A: rows in 3 groups, each row roughly a mix of its group's directions:
A (114 x 10):
[[  1  -1  13  -1  23  12 -16  -6  -7 -11]
 [ 18  -3 -12  10   1   8  -2  14  -1  21]
 [ 27 -14 -11   3   6 -10   6   4   3  -1]
 [ 14   8 -19 -10   8  16   5  -7   1 -14]
 [ -7 -21 -11   0 -21  -5  -1   0 -14  -4]
 [-14  -9 -12 -11  15   0  11 -16 -11   5]
 [  1   6  -3  22  10 -20  -7   4  11   9]
 [  1  -6  16  -1  16  21  -2  13   5  10]
 [ -3   0  -7  27  -9   6   8 -15  -7  -1]
 [-10   5 -26 -10  -1   3  13   3  12   7]
 [ -2 -11  -3  28  -9   7  -9  -5  -3  11]
 [ -1  -1   4 -14   0   6   4  19  10 -24]
 [-10  -6  20  11   1  15  11   3  -8 -15]
 [ 17 -13   0  12  -3 -11  10 -11  -1 -18]
 [ -7  -4 -10   9  -5  -4  23   8  14 -15]
 [ 12  21 -12 -11  -4  12  -9  10   9   3]
 [  1 -19   4  -9  11  17  15   5 -10   9]
 [ -7  13  10   9  20  15   5 -14   2  -3]
 [  1   6   2  23   0 -14   5  -5  21   3]
 [  1  -4  13 -13 -10 -11  -3  24  11   3]
 [-12   0  -8  -1 -15 -15   0 -25   3   1]
 [ -1 -13 -16 -21  -6 -16  -8   4   4   5]
 [-22   5   8   4 -11  20   1  -3  -6 -11]
 [ -3  15  15   0  17  -7   6   3  11  18]
 [  0 -12  15  21  14  14  -6   6  -3   2]
 [-16 -10  -1   9  14  -1 -25   0   7  -3]
 [  8   9   8  13 -16   3  19 -16   3   5]
 [  9  14   1   3 -15   2   6  -2  12 -25]
 [  2  14 -15   5  -4  21 -16  -6  -2  -6]
 [-10 -10  -6 -16   1   0 -16  16  13  -9]
 [-20   1 -14 -18  -3  10  12   6   1   8]
 [  8  10   3 -16  25  14   0  -1   1  -7]
 [-12  -9  18   0  21 -11   8  -4  -2   8]
 [-11   8  -2  20  -6   7   9  -9 -21   4]
 [  2   7  20   6 -13   0  19 -15   0  -7]
 [  2 -14   5 -14  12   3 -21   3  -1  16]
 [-22 -15 -11  13   1  10  -8   7   7   3]
 [ 12  -2   6   1  10  -6  17  -6 -25   4]
 [-25  -3 -11  10 -13  -4   9  -2   6  11]
 [  2  -7  10  12  16  22  -1  14  -4   4]
 [-21 -13 -11  -2   6   0 -21  -4   5   6]
 [-19  11   1  16 -14   6   5  -2   0 -17]
 [  4 -17  21   7  -2  19   5   9   4   6]
 [  5   7 -11 -21   4 -22  -4   3  -7  -8]
 [ -1  21  11  -3  -6   6 -11   0  19 -13]
 [  1  -7  13  19   2   1   4  -5 -25  -4]
 [ 12  -9  12 -20  -6  16  -3  -2  -6 -14]
 [  8   3  -1  -3  23  17   0  18  -3   9]
 [-18  -3  -1 -17   1   3 -14  18   3  10]
 [  3 -17  -6   3 -18 -21  -5   7  -6   7]
 [  0  23   0 -16  -3 -13   8 -13   7  -4]
 [-14   1   5  -9  -1  -8 -24   6  12 -12]
 [ -9  12  14  -3  21   6  13   0  14   2]
 [ 18  15   3  -5 -10  20   2  -2  -9 -12]
 [  4 -12  -7 -25   5   7  -5  -1  -6  18]
 [-12  22  -7  -2   3   0  13   1  14  15]
 [  9   4  -3  -2  11 -26  -1  -2  -4  19]
 [  2  -9 -15   1 -18 -17  -1  12  15   0]
 [ -8  -1  18 -14   5  -4 -17  13   8 -13]
 [ -6 -13  -3  24   3  10 -17   8  -6  -3]
 [-22 -18  -4 -10  -1   3 -15   8  -7   0]
 [ -5  20  -4  -7   0 -19  14  -6  -5  13]
 [ 24   8  -4   7   0  -4  11  14 -15  -6]
 [ -1   4  16   3   4  15   9  -5   9 -24]
 [ 17   5  -8   0  15   7   9  20 -12  -3]
 [  6   8   4  14   5 -15  -4   5  26   2]
 [ 14   8  20  11  -4  10  -4  -4   1 -19]
 [ 20  -3   8  -4   6 -15 -12  -7 -17   7]
 [-17   6  14  11  -4 -16  -9   2   5 -16]
 [ -5  15   3  -6  11 -21   7  -1  -2  20]
 [ 22   0  -1  -5   9   3   3  16  -7  19]
 [ -9  11   5  14   4  20   6 -18  -4  -7]
 [ 23  -8  -9  10   0   6  11   7  12 -13]
 [ 15   8  14 -18   2   3 -19  -7  -6   5]
 [ -7   9   8 -20 -10 -11   1  -3  14 -17]
 [ -4 -27   9  -4  -2  -8  -8   3 -13 -11]
 [  5 -18  12  -2  17 -13 -12  -1 -14   0]
 [-11 -10 -17 -15  -5  -8  11   6  -8  16]
 [-21   9  -6   0   4  21   3 -11 -11   8]
 [  0  10  17  25  -7  -5   6 -10   1   6]
 [ 14 -19  -5  -2  -3   0   3   4  -7  25]
 [ 10 -10 -18  -3 -16 -19   4   7   1   7]
 [  0  -4 -16  15  -8 -24  -7  -1   5 -10]
 [  2   3  -3 -23   6 -12   9 -13  -4  16]
 [  7  -7   7 -13   7  16  -9  -5 -17  16]
 [ -4   6  14  10  -9  18 -11  -8 -16 -10]
 [ 21   4   9 -12 -12  -9  17   0  -1   9]
 [-15 -16  12   5   2  21   0   4   9  -9]
 [ 14 -13 -16 -20  -2  -4  -6  11  -3  -9]
 [-10 -21   1  10  12 -15 -13  -7  -8   2]
 [ -5  -6 -16  -6   8 -20  13   5   5  15]
 [  4  21   5  -3 -12 -14 -12   4  13 -11]
 [-15   7  -9  -2   5 -11  -9  -2  -2  26]
 [  0  -2  10  23   6  11 -13   7  14  -9]
 [ -1 -12 -14 -20   1  10   2  -1 -20  -6]
 [  8  -2 -22 -18  -1 -13  11  -3  -6   6]
 [ -9   0  17  -4   1  15  20  -1 -16  -3]
 [ -7 -17 -14  -5 -12   9  18  -8   9  -1]
 [  9   0  13  16   1  21   9  14   1  -7]
 [  7 -19  16  11 -11 -16   2   0  -4 -12]
 [-15  12  -8  16 -14  15   7  -7  -9  -3]
 [-11  -3   5 -16  -7   8 -24  -7 -11   3]
 [  1   8   0  -8   3 -32   7   1   7   1]
 [ 18  -3  -7 -21   2  14  15   0  -3   8]
 [-13  -5 -12 -16 -10  -9   2 -18  11   7]
 [ -4 -12  -7  -3  -6 -16  -6 -19  -8  17]
 [  4  -6 -11  -4  10  -5  18  12  22   4]
 [ -7  16  -7 -16  -4 -15   9 -15   3 -12]
 [ -8  -7 -27 -14  -6   5  -5   9   6  -5]
 [  8  -7   1 -15  14 -10  16  11  15   5]
 [ 16  14  -2   4  10   1  20  -4 -16   5]
 [-12 -25  16  -1   6   0  -4  -4 -13  -1]
 [ -6  15  -2 -17   1  15 -11  11  -5  15]
 [  0  27  -6   4 -13 -12 -10 -10   3  -2]]
one row of each group, then the others: which group is each in?
[  0   7  14   0  -9   7 -14  10  24   5]	(5)
[ 17 -10   4  -1 -12  -4  -9  10   6 -22]	(87)
[ 16  17  -6  -1  -5 -13  21  -2   5  -5]	(77)

[ -4  -9   8  -4 -15  -6 -11  13  11 -20]	(5)
[-19  -7   4 -22   7  10  12   9   2  -4]	(87)
[-13 -22  11  -6  -3   2  10  -1 -10 -16]	(87)
[-13  12  -5   2  -2  -3  -4   3  -2  30]	(87)
[ -3   1  -4  -2  -9   8  20   2   7 -25]	(5)
[12 22 17 14  5  1  0 -6  3  9]	(87)
[ -9  -1   9  -1 -10  22 -14  -8 -16  -5]	(77)
[ 14  15 -20  -5  -4   5  15  -3   7  10]	(77)
[ -7   4 -12   5 -12 -28  -3  -4   0  -9]	(77)
[ -6  -5   2 -26  -8 -10 -17  -2   4  -9]	(77)
[ -2  10  -3  12   1 -13  17  -2  21  11]	(87)
